Every row has a hidden score from 0 to 30. What is each row's score? 15 is about the middle. The score is a weighted sum of the row's numbers plus the product of two more (or one squared), each taken from its middle value.
[106  89  68  37  22  13  -6  -8 -18 -22 -24 -24 -31 -31 -36 -38 -27 -29 -37 -32 -31 -28 -26 -28 -28 -25 -24] >> 12
[-76 -31 -43 -13  -8   6  -3   5  26  24  44  21  25  81  39  14   3 -12  29  15   7  37  56  25   3 -19  -3] >> 29
[-15 -18 -12 -10  -4   2  12  28  48  77 107 121 118 111  60  32   5  -8 -20 -17 -30 -29 -30 -25 -18 -22 -22] >> 16
[-15 -18 -17 -17 -22 -19 -23 -19 -13 -10  -4   6  27  45  60  77  76  66  57  41  22  12   1  -2 -13 -12 -14] >> 12
[-16 -19 -23 -20 -19 -25 -26 -22 -26 -22 -25 -24 -21 -11  14  25  40  32  18   5  -3  -7  -9 -14 -15 -22 -21] >> 15
[  1   4   7   8  12  13  19  20  37  52  50  43  33  14   0 -19 -24 -30 -29 -29 -29 -32 -27 -29 -27 -23 -23] >> 16
[-14 -13 -18 -24 -21 -24 -22 -28 -29 -29 -24 -29 -26 -32 -34 -33 -32 -26 -23 -13  -1   9  15  22  23  26  20] >> 17
[ 11   6   4  -2  -6 -15 -20 -21 -22 -21 -21 -15  -5  -2   3  12  11  -2  -6 -10 -15 -27 -23 -24 -23 -26 -17] >> 15
[-12 -12 -11 -10 -13  -8  -6   3   9   6   6   1  -5 -12 -11 -23 -23 -17 -15  -9  -4   3   4  14  19  20  28] >> 16
[-23 -13 -23 -24 -22 -22 -22 -27 -27 -25 -33 -27 -19 -13   1   8  25  33  37  40  34  20  22  12   9  14  12] >> 15
[-15 -18 -12 -10  -3  14  21  17   4  -8 -14 -20 -25 -24 -15  -9  -1   5  17  23  26  32  33  33  34  30  30] >> 13
[-15 -15 -19 -14 -11  -4   0   9  17  23  31  33  36  42  45  60  71  69  54  32   9  -9 -19 -21 -23 -23 -27] >> 25
[ 66 103 120 120  94  46  13   0 -14 -20 -27 -33 -33 -27 -37 -35 -33 -30 -32 -36 -27 -24 -31 -27 -22 -22 -22] >> 13
[-14 -14 -16 -12 -16 -11  -4  -4  -3  -3  -3  -3 -10 -14 -18 -27 -20 -26 -21 -11   4  12  14   8  -4 -10 -16] >> 20
[-13 -18 -18 -20 -19 -20 -10 -11  -4   7  18  29  41  36  38  34  42  40  52  46  35  21   6  -6 -13 -21 -27] >> 12
[-14 -18 -16 -23 -22 -26 -23 -18 -21 -17  -7   1  17  38  64  93 113  97 108  79  62  28  18   3  -8 -15 -13] >> 13
[ 16  12  21  19  14  17  22  23  34  36  39  41  38  22  13   6  -5 -14 -19 -24 -26 -29 -27 -30 -25 -28 -21] >> 13
[-20 -23 -18 -19 -22 -22 -24 -31 -27 -29 -26 -20 -20 -22  -8  -2   9  12  25  44  52  60  67  76  74  75  73] >> 15
[-15 -13 -16 -20 -24 -16 -11  -6   3  11  17  42  64 104 120 114  53  23  -8 -17 -27 -25 -25 -30 -25 -29 -23] >> 21
[-11 -16 -10 -11  -1  13  34  45  50  49  33  12   9  -5  -9  -3   0   5  12  18  24  25  30  30  25  28  23] >> 13
[  9  12  22  43  60  74  68  47  32  16  -2 -10 -19 -28 -27 -34 -32 -31 -33 -31 -34 -29 -26 -29 -27 -19 -22] >> 13
[-15 -15 -20 -14  -4  14  40  49  38  21  -5 -19 -23 -31 -34 -26 -22 -13 -11  -3   5  11  13  16  16  12  11] >> 15
[-13  -9 -10  -1  10  28  58  92 119 122 102  60  37  26  14  -5 -12 -14 -21 -29 -29 -26 -22 -25 -23 -28 -23] >> 14
[-16 -17 -19 -19 -25 -27 -25 -23 -26 -22 -29 -22 -13 -18 -16  -3   7  13  19  28  45  54  59  57  43  36  24] >> 25
[ 12  17  28  36  37  42  32  19   0 -11 -16 -25 -33 -36 -28 -33 -34 -34 -32 -31 -27 -33 -27 -22 -27 -23 -23] >> 15
[-17 -14 -14  -6   3  22  44  53  56  43  27  11   6  -4  -1   3  15  25  28  35  33  29  21  19  12   7   5] >> 13
[-17 -15 -21 -18 -11 -18  -9  -7   1  -4  -8 -15 -20 -18 -18 -14  -9  -7  -3  -8 -12 -13 -16 -16 -21 -26 -18] >> 16
[-15 -19 -19 -20 -25 -26 -29 -22 -28 -24 -27 -28 -33 -31 -28 -31 -19 -14  -8   5  18  26  42  49  63  74  84] >> 17
[-14  -7  -7  -3  12  14  17  13   9   8   0   1   9   1  -1 -11 -17 -24 -24 -26 -28 -29 -30 -23 -21 -23 -20] >> 14
[-17 -15 -14 -19 -24 -24 -23 -22 -24 -27 -24 -30 -30 -30 -27 -21 -15  -1  10  27  44  69  81  90 101  99  92] >> 15
[-15 -20 -22 -19 -22 -24 -24 -27 -30 -17  -8   6  20  39  39  28   8 -11 -20 -14  -4   2  17  32  45  48  56] >> 14
[-15 -11  -7  -8   6  21  41  58  80  82  82  71  68  41  24  18   4 -12 -15 -19 -22 -25 -25 -25 -26 -23 -23] >> 16
[-17 -16 -20 -19 -24 -26 -25 -26 -26 -27 -26 -26 -29 -15 -14 -13 -10  -4  -1   2   1  -3  -9 -14 -22 -21 -23] >> 16
[-21 -17 -17 -18 -12 -12  -1   3   0  -3 -12 -11 -19 -13 -17 -10 -11  -6  -9  -6 -10 -16 -18 -20 -21 -20 -24] >> 16
[  5  12  17  31  43  37  26  19  15  10  11   7  -1  -6  -9 -20 -25 -24 -27 -28 -27 -28 -29 -28 -28 -29 -20] >> 15
[-15 -16 -24 -23 -22 -26 -25 -24 -28 -29 -24 -22 -21 -15  -8   0   1  14  23  31  42  43  42  41  43  39  35] >> 15
[-12 -15 -10  -8  -4   7  15  36  68 122 124 124 124 123  91  44  15  -2 -14 -17 -23 -26 -23 -23 -29 -20 -19] >> 9
[-18 -18 -28 -19 -24 -19 -23 -28 -26 -25 -31 -24 -29 -25 -18 -17  -4   4  14  30  41  62  75  86 100 106 114] >> 15
[  9 -58 -11   0  30  18 -27 121  46  22  66 124 124 101 107  48   6  51  36 -13  -7 -33 -37 -22 -30 -19 -22] >> 24
[  1  -5   6  13  35  51  70  85  66  37  12  -6 -19 -25 -36 -33 -30 -26 -32 -33 -30 -31 -29 -27 -29 -21 -20] >> 14
[-16 -12 -16 -12 -12   3   9  21  22  16   9  -4  -9  -7 -22 -24 -27 -26 -30 -33 -30 -31 -26 -30 -22 -20 -18] >> 15
[ 18  21  23  27  41  50  52  43  39  17   7  -9 -22 -29 -33 -32 -32 -35 -38 -31 -29 -25 -27 -29 -25 -22 -28] >> 15
[-16 -13 -15 -17 -15 -10   8  26  45  48  40  22  20  23  34  39  31  18   6  -6 -18 -21 -23 -24 -22 -25 -16] >> 15
[-19 -14 -19 -23 -25 -24 -26 -19 -24 -30 -28 -27 -24 -21 -10  -2   8  12  13  17  14  13  10   2   2  -1  -6] >> 16
[-14 -12 -10  -4   2  11  20  19  28  25  20  11   8 -13 -21 -32 -35 -34 -30 -29 -33 -30 -31 -30 -25 -23 -20] >> 16
[ 22  38  32  18   7  -9 -10  -9 -10   1   0   9  14  12  10   7   2  -4 -13 -22 -24 -27 -24 -26 -25 -23 -25] >> 14
[-14 -16 -17 -20 -22 -16  -9  -8  -4  -3  -5  -5  -8 -11 -12 -16 -20 -20 -21 -16 -10   2   8  16  25  26  29] >> 16
[-17 -14  -9   0  27  38  39  28  15   1   9  25  27  38  24  14  -1 -16 -22 -24 -29 -25 -27 -27 -28 -26 -19] >> 12
[ 46  45  63  96 122 124 124 121 123 122  95  59  33  22   4  -7 -17 -25 -27 -27 -31 -32 -31 -25 -25 -28 -27] >> 16
[-16 -17 -19 -24 -21 -23 -29 -22 -28 -19 -21 -13  -5   6  20  40  69  78  88  85  70  58  44  30  20  10   2] >> 11
[-24 -14  -9   3  25  52  53  35  12  -2  -4  -2   4  11   8   3  -7 -13 -23 -26 -28 -27 -29 -24 -29 -24 -24] >> 13
[-11 -16 -20 -21 -11  -7   0  16  28  43  52  46  37  22  11   4   3   1   1  10  13  22  22  24  25  20  24] >> 14
[ 78  49  39  15  19  17  29  30  32  29  16   8  -7 -17 -23 -33 -36 -29 -31 -31 -27 -28 -30 -27 -25 -31 -24] >> 13
[-12 -13 -24 -20 -22 -26 -17 -24 -25 -25 -24 -12  -1  20  47  95 123 102  62  24   1  -8 -16 -21 -21 -18 -20] >> 19
[-14 -17 -20 -20 -12  -1  18  34  41  29  26  13  17  12  25  23  24  25  17   8   4  -3  -8 -17 -15 -15 -20] >> 14
[-16 -19 -24 -23 -20 -21 -22 -16 -18 -14 -13  -2  12  19  29  32  42  34  41  33  44  54  54  57  45  37  23] >> 16
[-19 -16 -24 -23 -20 -31 -24 -21 -25 -18 -15  -7  -1  -2   3  -7  -5  -7 -13 -12 -12 -10  -5   2   8  12  13] >> 16
[ 36  27  12   5  -1   1   1   0   6   4  10   5   4  -4  -4 -12 -16 -20 -25 -28 -27 -32 -28 -21 -23 -25 -26] >> 17
[-12 -20 -22 -21 -25 -28 -28 -24 -26 -23 -30 -29 -25 -16  -4  11  26  38  34  28  17   6  -5  -8 -19 -16 -15] >> 15
[-14 -16 -21 -24 -18 -29 -25 -17  -5  10  25  43  41  28  24  22  22  15  11   5  -5 -12 -20 -23 -23 -22 -19] >> 18
[-17 -16 -19 -22 -24 -22 -25 -14 -18 -15 -10  -6  -2   0   3  10  12   9   3  -4 -16 -20 -26 -24 -25 -25 -22] >> 16
[-12  -3  -1   6  22  31  45  35  35  19   0  -7  -9 -24 -24 -20 -17  -4   0   8  15  24  30  32  37  43  39] >> 14
[-22 -16 -17 -14 -14 -13  -9  -7  -1   5  17  29  44  54  74  90  74  66  59  35  21  11   1  -6 -15 -14 -16] >> 14
[-16 -13 -19 -21 -24 -25 -20 -18 -17  -4   3   7  25  52  74 105 116 123 107  88  60  47  23  10   1  -7  -9] >> 12
[-20 -16 -16 -17 -21 -26 -29 -28 -27 -24 -25 -18 -17 -11   3  23  33  50  63  80  81  77  64  53  49  37  34] >> 15
[-13 -16 -24 -22 -22 -20 -23 -27 -28 -21 -24 -10  -1  18  46  69 102 113 109  77  41  10  -1 -15 -23 -23 -22] >> 22
[-16 -12 -19 -22 -21 -19 -18 -25 -23 -26 -25 -26 -23 -18  -8   1  11  16  12   7  -3  -7 -11 -14 -14 -16 -16] >> 16
[-11 -16 -20 -20 -18 -25 -23 -25 -24 -24 -33 -30 -19 -25 -11   1  12  16  16  18  11   4  -2  -9 -10 -16 -20] >> 16
[-10 -14 -15  -6   0   9  12   8   0  -3 -15 -19 -22 -26 -33 -35 -31 -29 -23 -20  -6   2  13  20  34  43  49] >> 15
[  1   9  12  15  32  32  43  43  44  36  25   4  -6 -12 -26 -30 -36 -29 -30 -29 -34 -28 -25 -27 -27 -27 -25] >> 14
[-11 -19 -23 -21 -26 -23 -20 -20 -28 -27 -29 -28 -29 -27 -22 -21 -18 -10  -8  -3   4  10  24  31  40  45  42] >> 15
[-12 -18 -21 -18 -23 -22 -12  -8  -1   9  26  25  13  -4 -16 -17 -21 -17 -17  -7   0  16  20  28  36  52  57] >> 20
[  3  12  44 102 122 124 124 103  38   7 -14 -25 -27 -35 -39 -34 -42 -29 -37 -28 -27 -29 -28 -29 -23 -23 -23] >> 11
[-19 -13 -27 -21 -21 -26 -24 -25 -27 -26 -28 -27 -26 -25 -34 -32 -31 -29 -20  -4   8  35  54  69  76  62  55] >> 16
[ 17   6   4  -3  -4  -5  -4   2  15  25  42  42  41  37  17   2 -13 -20 -28 -30 -28 -36 -29 -25 -30 -24 -20] >> 16
[-10  -7  -7  -6  -2   4  12  16  22  22  22  14   4  -6 -17 -26 -28 -30 -31 -30 -30 -27 -26 -30 -28 -23 -20] >> 16
[-14 -15 -20 -20 -22 -24 -26 -19 -28 -27 -28 -26 -23 -13  -6   9  15  20  36  40  44  41  42  43  42  44  41] >> 15
[-15 -18 -20 -24 -24 -25 -22 -20 -23 -19 -20 -11  -7   2  14  20  19  23  16  21  14  14  12   9   7   3   5] >> 15
[-14 -17 -22 -17 -22 -17 -20 -17  -7  -4   3  14  16  29  25  19  12   3   2   8  13  21  27  33  29  29  21] >> 13
[ -2  10  26  52  58  52  39  14   6   5   1  -3 -11 -14 -20 -23 -21 -26 -28 -28 -31 -35 -25 -28 -24 -24 -20] >> 14
[  9  12  21  23  17   4 -11 -20 -25 -26 -29 -29 -35 -32 -35 -36 -28 -24 -18  -6   3  14  24  30  34  25  23] >> 14
[-12 -18 -16 -25 -20 -29 -27 -24 -26 -28 -23 -17   0  24  51  67  68  41  27  22  14  11   6  -1  -1  -7 -12] >> 16
[-18 -16 -21 -20 -17 -12 -12  -1   2  13  20  35  55  57  88 113 101  73  48  21  10  -6 -19 -21 -19 -19 -17] >> 15
[-15 -15 -20 -21 -16 -23 -26 -25 -27 -24 -26 -31 -31 -30 -31 -25 -31 -22 -13   7  31  49  67  68  65  55  49] >> 25
[-22 -19 -19 -24 -26 -24 -12 -11  13  28  33  18   6  -6 -23 -22 -19 -14 -16 -14  -7  -9  -9  -8  -9 -10  -7] >> 19
[ 17  29  26  24  17   4  -3 -12 -10  -1   4  10  11  14  11   0 -13 -17 -21 -29 -31 -30 -31 -25 -26 -22 -23] >> 14
[-20 -17 -16 -21 -23 -22 -23 -26 -29 -22 -19 -13  -6  -7   1   5   1  -5  -8 -10  -5  -6  -6   1   3   9  20] >> 18
[-14 -15 -18 -20 -20 -21 -18 -12  -8  -8  -2   3  10   5   6  -1   2   1  -2   1   8  16  25  28  33  45  53] >> 16
[-11 -21 -19 -23 -21 -23 -17 -12 -10  -3  -4  -9  -9 -16 -16 -13 -11  -5   4   2  -2  -6 -15 -20 -25 -24 -21] >> 17
[ -3  11  26  38  50  42  30   3  -7 -15 -25 -30 -32 -28 -29 -32 -32 -38 -29 -32 -26 -31 -25 -21 -23 -26 -20] >> 15
[-23 -34 -46  -4  -1  23   4  20   2  87 105 124 124 123  15 -11  14 -28 -25 -50 -27 -32 -13 -38 -23 -25  16] >> 12
[-18 -17 -20 -21 -19 -29 -25 -18 -20 -19 -12  -7  -1  13  24  29  37  47  53  56  55  56  61  56  52  53  45] >> 12
[-22 -15 -14 -10  -1   7  17  13   4  -5 -15 -19 -24 -14  -9  -2   1  10  13  14  16  13   9   7   0  -1 -11] >> 14
[-15 -16 -20 -18  -5   1  22  46  57  54  40  30  25  23  24  32  28  29  24  18  12   1  -2 -11 -10 -15 -15] >> 13
[-24 -16 -16 -22 -22 -23 -25 -22 -26 -23 -31 -32 -37 -30 -26 -26 -23 -19 -14  -8  -2   9  15  33  50  67  71] >> 18
[-13 -20 -19 -21 -20 -23 -23 -20 -21 -16 -20 -14  -3  11  16  28  40  45  59  62  69  63  56  44  36  25  13] >> 16
[-14 -20 -23 -23 -22 -23 -23 -27 -30 -28 -26 -30 -29 -27 -12  -9  11  34  58  66  58  42  33  27  21  22  23] >> 16
[-16 -18 -21 -16 -18 -17 -15 -16 -13  -9   2   4  14  15  15  20  23  15  16  20  25  28  32  28  29  33  33] >> 14
[-10 -15 -26 -25 -16 -18 -14  -2   6  16  32  42  49  51  49  36  15   4 -10 -19 -27 -27 -24 -26 -25 -24 -23] >> 14
[-14 -20 -17 -18 -20 -22 -20 -18 -31 -28 -23 -18 -18 -17   0   4  19  28  48  54  59  69  65  59  49  40  36] >> 17
[ 52  59  72  85 119 124 124 107 101  63  32  16  -3 -12 -18 -28 -34 -32 -32 -34 -34 -28 -30 -25 -26 -21 -27] >> 13
[ 88 103 108 120 122 124 116  99  83  62  43  25  17   1  -5 -16 -26 -28 -27 -32 -31 -27 -27 -25 -25 -25 -24] >> 10
[ 34  41  50  61  46  48  36  27  19   9  -6 -17 -20 -27 -33 -29 -32 -27 -27 -33 -30 -24 -27 -29 -23 -22 -21] >> 13
[ -2   1  10  11  10   4  -3  -9 -11  -7   0  -4   8  14  16  14  13   9  -1   3  -8 -11 -12 -17 -20 -18 -22] >> 12
[  8  12   3   1  -4  -7   0  11  26  26  19   4 -13 -25 -31 -33 -29 -29 -35 -31 -30 -29 -27 -26 -26 -28 -20] >> 18
[-16 -20 -17 -22 -21 -22 -25 -24 -30 -24 -26 -17 -16 -11  -9   7  22  41  58  73  84  74  59  41  33  16  15] >> 19
[-14 -14 -22 -20 -21 -25 -19 -18  -9  -6  -1  10  18  19   7  -2 -17 -22 -23 -28 -29 -30 -29 -29 -22 -24 -17] >> 16
[-12 -18 -18 -19 -18 -23 -22 -21 -25 -24 -23 -23 -14 -11   7  31  65 101 124 120  88  58  38  21  15   2   1] >> 18
[ 23  34  31  32  13   4  -7 -11 -13 -12   3   9  18  23  35  47  44  35  22  21   5  -4  -9 -10 -16 -16 -18] >> 15
[-17 -17 -18 -16 -22 -22 -24 -20 -25 -26 -28 -26 -13   3  23  40  28  13   0  -8  -8  -9  -3  -1   6  10  12] >> 19
[-16 -20 -15 -16  -9   6  16  34  53  73  73  46  21  -2 -15 -22 -35 -31 -31 -29 -32 -28 -24 -27 -25 -22 -24] >> 19
[-17 -19 -21 -22 -30 -27 -24 -24 -27 -30 -28 -28 -25 -31 -23 -19  -6   4  12  17  22  21  15  14  15  13  13] >> 16
[-17 -21 -24 -23 -22 -19 -29 -21 -25 -25 -24 -21 -17  -8  -2  12  30  49  59  92  99 102 101 105  92  74  63] >> 10
[  7  11  19  18  10   2 -19 -16 -26 -29 -24 -29 -27 -26 -22 -28 -22 -16 -17  -9  -9  -5  -2   2   6   3   4] >> 14
[-12 -14 -21 -20 -19 -24 -15 -10  -8   8  17  34  50  66  74  85  80  62  44  31  20   8   2  -7 -15 -14 -13] >> 12
[  7  13  20  17  17  15  16   5  -3 -10 -18 -24 -29 -26 -28 -28 -34 -30 -32 -36 -27 -31 -25 -21 -27 -23 -25] >> 16
[-8 -6 -8  1  7 13 30 32 47 54 50 55 51 31 33 30 26 31 33 29 36 33 33 23 20 18  8] >> 13
[ -3   1  14  21  29  36  37  32  25  18  12   2   2 -10 -12 -17 -20 -25 -30 -33 -31 -29 -29 -27 -27 -24 -19] >> 14
[-18 -15 -21 -20 -20 -28 -24 -26 -19 -19 -11  -1  12  24  30  26  18  16   6   9   2  11   8   7   2   5  -3] >> 14
[-15 -17 -17 -19 -24 -18 -24 -25 -21 -25 -22 -19  -8  -4  -7 -10 -22 -24 -20 -16 -16 -15  -5  -6  -2   3   0] >> 17
[122 113  85  55  28   2  -3 -15 -25 -26 -26 -26 -32 -28 -39 -31 -34 -30 -40 -32 -27 -29 -30 -25 -27 -25 -25] >> 14
[-15 -19 -19 -21 -26 -21 -20 -28 -26 -20   2  22  54  67  41  20   8   4   9  10  13  24  22  25  24  26  15] >> 10
[-15 -16 -17 -13  -4  13  40  37  25  13  -6 -11 -15 -10 -13  -5   2   5   5   4   3   0  -5  -8 -11 -13 -11] >> 13
[ 60  62  55  38  21   7  -4 -14 -25 -25 -31 -31 -32 -36 -33 -31 -27 -32 -34 -32 -34 -30 -30 -25 -27 -23 -23] >> 13
[-16 -18 -23 -20 -19 -24 -25 -25 -33 -32 -32 -30 -31 -32 -30 -30 -16 -11  -1  17  33  58  73  93 119 123 123] >> 14
[-11 -20 -21 -24 -18 -12  -4   2  13  22  22  16  16   8  -2   1  -2  -2   1   2  -2  -1  -8  -9  -9 -12  -8] >> 14
[-16 -15 -18 -24 -21 -25 -31 -25 -21 -28 -30 -21 -15 -14  -4   1  -1  -2  -5 -10  -4  -1   9  21  28  39  51] >> 18
[-16 -21 -21 -18 -18 -13  -5   0  -5  -7 -10 -14 -25 -29 -16 -11  -4  -2  -6 -11 -19 -24 -23 -29 -27 -24 -27] >> 17
[-11 -14 -19 -19 -25 -25 -20 -24 -29 -31 -25 -26 -27 -17 -10   4  10  20  24  31  25  23   9   7  -3  -5 -13] >> 14
[ 21  45  66  89  82  64  41  11  -4  -7 -24 -20 -28 -33 -22 -35 -40 -29 -35 -35 -30 -29 -29 -27 -28 -23 -27] >> 14
[-16 -21 -19 -21 -20 -23 -26 -23 -28 -21 -28 -32 -27 -34 -30 -31 -25 -22 -15  -8   9  30  38  45  45  52  39] >> 23
[-10 -18 -22 -23 -18  -8   1  10  21  30  37  20  11  -2 -15 -21 -27 -33 -33 -31 -32 -30 -28 -28 -24 -23 -29] >> 17
[-13 -18 -18 -21 -17 -22 -26 -24 -25 -27 -25 -22 -22 -19 -12  -5   3  15  20  34  37  52  47  53  58  53  61] >> 14
[-12  -8  -3   3  21  40  52  66  73  76  69  51  41  38  32  23  16   6   2  -8 -11 -16 -22 -19 -18 -22 -20] >> 15
[-13 -12 -22 -26 -20 -21 -24 -23 -24 -17  -6  17  40  56  54  49  27  10   5   3  -8 -11 -14 -16 -16 -20 -17] >> 14
[ -1   8  36  51  76  68  43  23  15  10   1   1  -7 -12 -16 -18 -28 -31 -31 -31 -31 -32 -28 -27 -25 -26 -22] >> 14
[ 54  42  30  28  27  33  42  28  22   6  -2 -20 -18 -30 -32 -37 -33 -32 -31 -32 -33 -32 -31 -23 -24 -23 -21] >> 16
[-24 -13 -21 -24 -24 -19 -23 -20 -12   1  15  18  16   4  -4  -9  -9  -1  10  15  18  22  20  11   7  -1  -5] >> 15
[  3   0   4   5  22  39  51  64  80  85  81  51  32  17   1 -12 -24 -20 -33 -24 -27 -24 -28 -30 -20 -23 -22] >> 19
[-15 -17 -25 -17 -25 -23 -21 -24 -24 -17 -15 -12  -3   2  13  22  27  43  42  45  44  42  44  32  35  30  24] >> 13
[  5  13  25  40  37  38  19   4  -5 -20 -20 -25 -22 -21 -17 -13  -8   6  12  23  23  32  36  30  37  29  29] >> 11
[-16 -18 -17 -11  -1  27  47  59  42  20  -1 -12 -10  -4  -4   2   7  12  16  11   9   4  -1  -1  -9  -7 -10] >> 12
[-13 -19 -20 -18 -25 -27 -24 -25 -24 -26 -25 -33 -32 -27 -33 -32 -25 -23 -10  -2  11  31  46  68  75  80  74] >> 14
[-15 -14 -15 -18 -22 -24 -21 -28 -19 -22 -12   1   7   6   7   1  -1   6  15  21  26  28  34  32  28  27  14] >> 14
[ -9 -18 -19 -23 -19 -20 -24 -22 -21 -19 -18  -9   3  18  35  61  77  94  91  99  90  78  63  43  38  28  20] >> 10
[-16 -17 -21 -19 -25 -23 -21 -25 -23 -24 -23 -22 -17  -8   2  21  27  28  28  23  21  13  11   8   3  -1  -6] >> 15
[-13 -21 -18 -18 -26 -25 -23 -17 -18 -11  -4   0  18  40  57  78  80  84  71  55  38  30  12   6  -3  -7 -13] >> 10
[-14 -12  -5   2  16  27  54  61  74  72  46  24   6  -7 -17 -28 -31 -34 -37 -32 -31 -28 -29 -22 -26 -23 -20] >> 14
[ -3  -3   4   8   1  -8 -15 -24 -25 -22 -22 -35 -26 -29 -33 -29 -30 -29 -22 -15  -7   4  11  19  25  32  30] >> 16
[-18 -15 -15 -19 -22 -26 -23 -22 -22 -14 -14 -15 -11  -4  -1   5   6   4  10   8   9   6   8   7   4   3  -1] >> 16
[ 62  62  65  53  46  30  19  13  -1 -14 -19 -31 -34 -33 -32 -32 -29 -30 -35 -29 -30 -29 -25 -27 -29 -17 -22] >> 13
[-10 -12  -7   2  11  33  56  71  75  50  38  14  -6 -17 -30 -25 -35 -30 -35 -28 -30 -30 -27 -28 -25 -20 -19] >> 17
[-17 -20 -19 -22 -20 -14 -11  -3   7  15  26  27  23  14  13   2   0  -4  -1  -4 -10  -6 -16 -16 -18 -19 -18] >> 15
[101  80  68  43  18   1 -14 -20 -27 -25 -31 -28 -29 -27 -34 -34 -32 -34 -33 -29 -28 -33 -27 -24 -28 -23 -20] >> 11
[-10 -23 -21 -24 -16 -23 -26 -22 -23 -12  -6   0   4  -5 -15 -25 -27 -20 -17 -18 -11 -14 -10  -6  -4   0   3] >> 16
[ 17   8   1  -2   1   7  16  15  11  -3 -13 -18 -20 -30 -31 -32 -34 -32 -33 -33 -31 -28 -25 -25 -27 -25 -21] >> 15
[-19 -14 -19 -19 -14 -13 -12  -6   5  12  22  23  29  37  34  28  33  20  25  26  28  29  32  32  39  42  58] >> 14
[-13 -11 -17 -23 -20 -24 -29 -25 -28 -24 -27 -27 -22 -13  -8  -1  11   6   9   1  -7 -10 -18 -19 -26 -25 -21] >> 16
[-14 -14 -12 -10  -9  -5   0  -4   0  -8  -9  -2   0   5   7  10   5  -4  -6 -18 -17 -20 -22 -25 -24 -21 -18] >> 17
[-14 -19 -21 -21 -26 -25 -27 -24 -26 -21 -13  -3  15  35  35  31  17   5   4   8  15  23  31  37  39  41  50] >> 17
[-12 -12 -21 -23 -17 -21 -16   0   3  18  22  22  18   4   7   2   5   5   5   5   7  -2  -2  -4  -9  -7 -10] >> 16
[-18 -16 -18 -24 -22 -20 -25 -26 -28 -26 -27 -28 -31 -27 -31 -24 -20 -13  -7  -3   8  21  23  22  32  28  33] >> 18
[  6  11   5   5  -6  -4  -8  -8  -3  -5  -5  -5  -7 -16 -14 -25 -28 -26 -32 -34 -28 -28 -28 -26 -23 -22 -22] >> 16
[-18 -19 -18 -20 -26 -26 -22 -24 -20 -25 -22 -19 -16 -12  -9  -4  -2  -1   6   9  15  20  27  34  35  39  34] >> 15
[ -6   2  21  46  91 124 124 121  66  26   9 -15 -19 -28 -31 -31 -35 -30 -29 -31 -35 -30 -28 -23 -28 -24 -22] >> 11
[ 15  24  24  17  12   9  13  16  18  41  44  42  46  31  19   3  -6 -15 -25 -25 -29 -30 -29 -28 -26 -22 -25] >> 12
[ 13  18  19  24  37  40  40  28  21   6  -6 -20 -24 -29 -33 -30 -26 -29 -31 -33 -31 -31 -28 -27 -24 -25 -22] >> 14
[-18 -14 -24 -25 -17 -25 -23 -20 -26 -28 -22 -30 -25 -22 -18  -5   4  15  23  32  49  60  59  60  57  55  45] >> 15
[-19 -20 -20 -27 -26 -24 -19 -23 -26 -25 -27 -28 -29 -31 -30 -34 -30 -26 -19 -10   0  12  24  45  54  64  79] >> 17
[-14 -15 -21 -23 -25 -20  -9   0  10  27  43  32  12   0 -12 -17 -15  -6   5  14  14  18  21  12  10   2   0] >> 17
[-15 -16 -20 -18 -23 -26 -21 -24 -33 -27 -30 -28 -27 -31 -26 -31 -24 -23 -17  -9  -6   5  13  32  37  61  70] >> 18
[-15 -17 -20 -25 -26 -21 -24 -25 -26 -29 -29 -32 -32 -35 -29 -26 -21 -14   0  14  33  39  32  26  10  -5  -7] >> 26
[-12 -15 -16 -20 -23 -25 -22 -28 -25 -21 -19 -16 -11  -7  11  22  39  49  63  58  54  34  20   8   1  -6  -8] >> 14
[ -5  -2  12  29  33  29   9  -9 -16 -20 -19 -15 -10  -4   6   7  16  18  15  17  14   6   0  -5  -8 -11 -10] >> 12
[-21 -10 -10 -10   5  17  25  16   8   2  -2 -16 -16 -26 -24 -30 -33 -33 -31 -32 -29 -32 -32 -26 -27 -21 -20] >> 17
